0: [-1.4  1.   1.8 -0.6 -1.2  0.7  1.5  1.5 -0.6 -0.7 -2.5  0.6 -0.6 -1.6
 -0.2  0.5  0.1  1.   0.1 -0.1 -1.8  0.6 -0.1]
1: [-0.1  0.5 -0.5 -0.2  0.1 -0.1 -0.5 -0.3  0.7  0.5 -0.7 -0.3  0.4  0.3
  0.3 -0.2  0.   0.2  0.5  0.1  0.7 -0.8 -0.5]
2: [ 0.8 -0.4 -1.4  0.2 -0.2  0.3  0.1 -0.8 -0.7 -0.5  0.2  0.8 -0.7  0.
 -0.7  0.  -0.2 -1.5  0.8  0.  -0.5 -1.2 -0.2]
3: [ 1.2  2.2 -0.7  0.2  0.6 -0.3  1.  -1.   1.1  0.7  0.4  0.1  0.7 -0.4
 -0.6 -0.1 -0.9  0.1  0.5  0.6  0.7 -1.6  0.8]
4: [ 2.  -2.3  0.  -0.2 -0.3 -1.2  0.3 -1.8  0.5  0.2  1.9 -0.2 -1.5  0.9
  1.8  0.   0.5 -1.4 -0.1  0.4  0.7  0.   0.6]
5: [ 0.  -0.1 -0.4  0.1  0.2 -0.5 -0.3  0.   0.9  1.   0.  -0.1  0.1  0.
  0.2 -0.3 -0.2 -0.1  0.7  0.6  0.9 -0.2 -0.8]
6: [ 1.5  0.2 -0.4 -0.2 -0.7  0.2  2.1 -0.9 -0.3 -1.  -0.4  1.  -1.7 -0.2
 -0.5 -1.   0.1 -0.6  0.2 -0.5 -0.9 -1.5  3.2]
7: [-0.1 -1.8  1.3 -1.1  1.   0.3  0.3  0.1  1.7  0.2  0.2 -0.6 -2.5 -1.7
  0.  -1.5 -0.3 -0.2  0.4  0.7  0.3 -0.3 -1.6]
8: [-1.   0.4  0.3  0.4  1.1 -0.8 -1.5  1.6 -0.3  1.5  0.2 -1.6  0.4 -0.7
  1.6  0.3 -0.3  1.9  0.7 -0.9  0.1  0.5 -0.6]
9: [-0.6 -2.1  1.2  0.  -0.3  0.4 -0.3  0.   1.   0.6 -0.6 -0.2 -0.3 -0.2
  0.6 -0.4 -0.2 -0.6 -0.7  1.1  0.6  0.3 -0.8]
10: [-0.9  0.8 -1.1  0.4  0.5  0.8 -1.9  0.2 -0.9 -0.6 -0.6 -0.3  1.5  0.9
 -0.8 -0.7 -0.5  0.1 -0.4 -0.3  0.7 -0.2  0.2]
11: [-0.8  3.5  0.7  0.2 -0.9  1.9  1.1  0.  -0.8 -0.2  0.4  0.4  1.4 -0.4
  0.1  0.9 -0.4  2.5  0.3 -0.7 -2.4  0.1 -1.4]
12: [-0.3 -2.4  0.9 -0.4  0.3 -1.5 -0.7  1.2  0.2  1.1  0.8 -0.5  0.2  0.3
  1.   0.1  0.4 -0.4  0.   0.7  1.3  1.   1.7]

[ 0.4 -2.  -2.1  0.8 -0.2 -0.3 -1.2 -1.3  0.1 -0.6  0.9  0.7 -0.7  0.2
 -1.  -0.4  0.4 -2.   0.5  0.1  0.7 -0.3 -1.4] -> 2
[ 1.5 -1.5 -0.4 -0.1 -0.1 -0.2  0.1 -0.5 -1.5 -0.5 -0.6  0.4 -2.6 -0.3
  0.9  0.4 -0.5 -0.1 -0.3 -1.  -1.8 -1.9  2.9] -> 6
[-2.1 -1.8  1.3 -1.5  0.5  0.5 -0.9  2.2 -0.6  0.2 -0.2  1.1 -1.2 -0.7
 -1.7  0.4 -0.3 -2.8 -1.   2.6 -0.2  0.7  0.3] -> 9
[-1.   3.7  0.5  0.2 -0.8  2.3  0.8  0.  -0.7 -0.6  0.1  0.5  1.3 -0.7
  0.   0.8 -0.3  2.5 -0.1 -1.1 -2.6  0.  -1.2] -> 11
[ 1.6 -1.   0.  -0.2  0.2  0.7 -0.1 -0.7 -0.5 -1.1 -0.3 -1.3 -3.8 -0.5
  1.8  0.3 -0.8 -0.7  0.7 -1.5 -2.4 -1.5 -0.7] -> 2
[-0.6  3.1  1.5 -1.  -0.3  1.1  1.6 -0.4 -0.7 -1.1  0.4  0.6 -0.3 -0.5
 -0.5  0.9  0.7  1.5 -0.5  0.  -1.1 -0.2 -1.6] -> 11
[-1.3  1.1 -1.6  0.4  0.6  1.  -2.2  0.4 -0.9 -0.3 -1.4 -0.7  1.6  1.1
 -0.7 -0.7 -0.5  0.3 -0.6 -0.4  1.2 -0.5  0. ] -> 10
[-1.3  2.7 -0.2  0.5 -0.7  1.8  0.6 -0.5 -0.4 -1.   0.2  0.1  1.7  0.4
 -0.5  0.6  0.2 -0.1  0.   0.5 -1.5 -0.4 -0.9] -> 11
[-1.4  1.   1.9 -0.7 -1.1  0.7  1.7  1.5 -0.6 -0.9 -2.1  0.7 -0.5 -1.4
 -0.7  0.6  0.   0.8 -0.3 -0.3 -2.1  0.6  0. ] -> 0
[ 0.6  0.2 -1.2  0.8 -1.5  0.6  0.5 -0.7  0.4 -0.4  0.2  1.3  1.5  1.
 -1.1  0.2 -0.1 -1.6 -0.4  0.3  0.2  0.9  0.4] -> 2
[-0.8  1.1  1.6 -0.6 -1.3  0.3  1.5  1.  -0.7 -0.7 -2.4  0.9 -0.8 -1.5
 -0.1  0.4 -0.2  1.  -0.3 -0.4 -1.9  0.5  0.1] -> 0
[ 1.2 -3.   0.4  0.  -0.1 -1.7 -0.1 -1.  -0.7  0.6 -0.5  0.  -2.   0.
  1.7  0.2 -0.2 -0.4 -0.7 -0.5 -0.9 -1.6  2.5] -> 4
[ 1.2  3.9  1.2 -0.3 -0.8  0.7  3.4 -1.2  0.2 -1.9  0.2 -0.3  0.7  0.9
  0.6  0.   0.9  1.8 -0.3 -0.9  0.   1.   0. ] -> 11
[ 1.4 -1.6 -0.4  0.1 -0.2  0.1 -0.1 -0.4 -1.  -0.1 -0.3  0.6 -2.3 -0.1
  0.7  0.3 -0.4 -0.2  0.  -0.5 -1.7 -2.1  3. ] -> 6
[-0.6 -0.5 -0.2  0.8 -0.9  0.9 -0.2  0.2 -0.7 -0.7  0.   1.2  2.2  1.3
 -1.1  0.2  0.8 -0.9 -1.2  0.4 -1.2  0.3  2.1] -> 10
[-1.1  0.7  0.7 -0.3  0.3  0.4  0.1  1.4  0.5  0.9  0.5  0.2  0.1 -2.1
 -1.7 -0.2 -0.3  1.   0.6  0.3 -0.7  1.1 -0.4] -> 5
[-0.4  0.7 -2.3  0.  -0.3  1.5 -2.4 -0.8 -2.5 -2.7 -2.   0.9  0.8  1.7
 -1.9 -0.5  0.4 -1.9 -1.6 -0.6  1.6 -0.8 -1.1] -> 10
